0: [ 70 191 137 156 152 127 117 132 125 164 159 235 176 114  93 107 180 123  78 115 142]
1: [104 188 140 174 160 133  74  66 198 201 149 225 199  76 105 108 209  92  78 140 121]
2: [255 146  84 106 138 164 132  75 235 146 122  55 141 130 161 213 163 138 186 144 145]
3: [136 146 107  68 130 130 255 146  48  26 100  99  82 220 138 158  88 119 154  85 169]
4: [ 80 157 160 161 147 137 131  65 147 153 139 165 160 150 110  69 154 112  85 114 118]
5: [179 181 115 129 133 172 224  99 118  71 131 131 136 140 116 172 130 106 113 117 173]
6: [189 139  93 109 139 161 196 140 102  44 106  31 104 170 159 168  66 127 159 109 135]
7: [156 176 113 115 164 140 148  46 194 144 132 176 139 165 129 115 190 111 124 105 145]
8: [154 102 124  66 137 117 187  80 149 113 107 190  99 162 112 141 191 110 128 146 139]
9: [ 72 152 161 155 158 132 122  66 150 131 130 154 141 149 106  66 158  97  90 114 112]
10: [ 54  63 157 108 118  94 136 120  68 125 107 175  78 134  99  97 117 114  82 129 109]
11: [196 137  88 112  98 148 187 208  59  33 119  10  78 161 174 205  46 152 200 124 177]
12: [ 25 203 170 111 157 132 255 100  51  51 127 250 139 182  63  71 158  57  38 100 180]
13: [ 53 111 146 131 120 122 179 146  37  49 118  60  79 193 139  85  36 121 127  76 115]
14: [255 108  69 204  69 188   0 170 242 156 142   0 160  49 227 227  22 181 233 148  74]
15: [109  76 138 147 101 102  53 189 117 159 129 105 125  83 150 122  95 161 142 147 100]
16: [123 187 116 142 156 147 180 133 119 106 143 161 160 112 110 145 132  99 103 121 178]
17: [  0 135 171 167 121 124 167 135  49  73 135 126 129 125 105  70  73  78  62 112 112]
18: [ 97  79 125  74 114 112 230 145   7  14  75  62  49 215 119 132  45 120 146 110 129]
19: [144 148 118 163 127 141  74 135 165 165 143 115 167  89 147 147 127 128 127 140 128]
20: [183 138 107 118 125 146 142 146 116  90 124  75 123 139 155 169  90 128 160 119 127]
21: [  0  46 143 162  80  90  79 255   0  82 128  43  67 132 154  87   0 177 150 117  95]
22: [ 44 145 152 159 115 128 142 198  43  96 136 139 143 108 116 115  77 128  93 114 141]
23: [166 122 115 111 137 125  76 112 182 198 116 160 150 110 112 131 174 146 146 149 103]
24: [ 77 103 138 103 132 115 223 101  46  50  85 113  77 182 107 115  91 101  95 104 116]
25: [187 133 116 123 137 131  91  96 195 168 120 132 152  95 115 131 181 115 134 152 113]
26: [161  97 130  53 124 145 255  88  84  27  82 104  59 192 114 151 115  84 128 124 156]
27: [ 63 137 145 122 139 133 192 114  84 105 117 176 119 180  89  99 123 110  89  88 135]
28: [ 63 147 144 118 128 118 216 145  77  62 115 136 109 191 122  85  89 112 119  84 138]
29: [181 183  96 173 140 143  40 150 204 211 169 154 203  35 136 163 174 145 136 157 161]
30: [197 135  77  95  93 135 182 216  51  48 124  17  70 170 162 207  31 166 199 102 166]
31: [146 118  90 103  93 121 147 255  40  69 122  16  85 167 165 173  23 191 223 111 144]
32: [ 49 126 149 125 115 125 206 143  46  53 109 116  78 191 122  87  67 116 128  85 139]

[ 60 201 124 112 150  99 122 131 147 183 157 255 169 137 100  84 216 128 112 128 173] 0 1 4
[ 52 101 161 153 120  98  61 169 126 183 149 163 142  99 126  79 143 144 104 130  97] 15 19 10
[112 107 122 100  91 118 151 248  33  44 124  52  82 175 152 145  30 168 193 102 147] 31 30 11
[ 91  99 148 117 118 119 132 123 112 131 115 146 112 127 126 112 133 117 114 125 111] 10 27 9
[117 136 117 121 101 120 138 232  55  77 129  77  96 154 145 140  62 169 167 107 162] 31 20 30
[255  92  69  32 135 130 139  76 211 169 102 112  96 152 152 199 199 151 216 163 144] 2 25 8
[ 46  30 154 111 104  96 129 163  30 105 104 142  71 136 114  98  82 136 101 136  98] 10 22 32
[146 119 106  53 125 127 255 162  41  19  92  83  50 244 131 148  77 142 185  89 169] 3 18 26
[164 147 120 156 121 136  69 129 166 169 149 124 151  95 141 147 131 133 132 139 123] 19 25 23
[  0 128 179  93 175  90 217  29  79 124 112 255 106 179  50  37 227  70  24 102 132] 12 27 9
[ 49  82 139  80 136  79 124 138  98 152 116 203  95 158 112  82 158 154 135 133 117] 10 27 8
[ 83 114 156 178 142 117  25 107 156 220 130 190 180  44  99  89 166 118  61 158  86] 1 23 0
[ 83  98 113 113 119  89  89 173  90 151 117 134 107 144 139 109 116 164 158 137 123] 15 10 22
[132  84 140  60 135 132 251  74  84  47  83 126  66 178 102 143 121  82 110 121 144] 26 24 3
[255 166  64  93 153 170 152  18 251 152 101 115 151 117 123 206 212 109 177 168 141] 2 25 7
[ 96 138 144 134 151 120  89  62 188 205 127 243 184  76  85  95 214  98  79 158 106] 1 0 4
[218 211 100 126 150 171 202 101 177 109 131 142 170 113 128 185 172  99 140 142 185] 5 16 7
[136 127 143 214 107 141  36 122 184 178 156  91 169  60 153 113 106 127 112 135  97] 19 15 25
[ 45  79 155 109 137  96 135 110 106 159 125 209  98 149 109  83 182 143 118 140 120] 10 27 9
[185 195 124 120 135 159 190 120 128  85 135 124 143 137 121 166 126  95 124 114 174] 5 16 20
[103 132 134 113 145  94  68 105 176 215 140 221 143 145 129  98 226 157 146 138 140] 23 0 1
[  8 151 167 139 143  94 111 127 123 168 145 245 166 115  92  59 173 116  75 128 137] 0 4 9
[ 14 137 147 103 153  87 183 114  85 121 133 214  96 226 106  53 160 139 125  92 157] 27 28 10
[161 113 114  89 124 105 151 114 153 139 126 132  99 173 135 148 158 153 170 130 147] 8 20 23
[199 195 109 127 144 158 201 125 130  73 130 115 151 131 134 186 107 108 119 111 174] 5 16 20
[106 159 156 146 171 125  75  48 204 209 140 228 204  54  69  87 234  79  45 152  95] 1 0 4
[ 19 137 168 133 143 101 116 134  98 157 136 225 144 122  92  69 164 121  74 117 120] 0 4 9
[  2 150 176 147 147  92  87 132 125 181 154 253 171 104  90  49 189 117  65 132 121] 0 4 9
[ 62 150 141 120 152 119 178 103  81 104 117 171 116 166  97  90 128 100  88 101 133] 27 28 9
[ 56 187 144 138 159 120 126 112 110 173 154 249 162 127  88  99 193 112  76 110 154] 0 4 9
[129 153 133 170 128 129  67  99 180 164 145 123 172 103 134 108 140 116 106 124  99] 19 25 23
[107  90 105 105 106 117 176 226  16  57 116  45  63 184 154 146  23 174 180 107 153] 31 30 11
[  0 122 178 209  85 111  48 255  30 130 153 138 145  58 123  85  35 150  65 114 118] 22 21 17
[ 71 109 157 192 130 110  11 119 165 224 149 200 185  26  91  87 165 117  61 158  83] 1 0 19
[ 43  72 179 118 128 105 137 117 103 135 121 188 121  91  95  77 147 100  73 161 106] 10 9 4
[143 125 140 214 109 146  17 135 194 182 158  76 177  49 156 108 104 133 116 137  86] 19 15 29
[ 50  46 149 103  98  92 157 159  40  88 113 138  72 134 122  92  82 134 103 132 104] 10 32 24
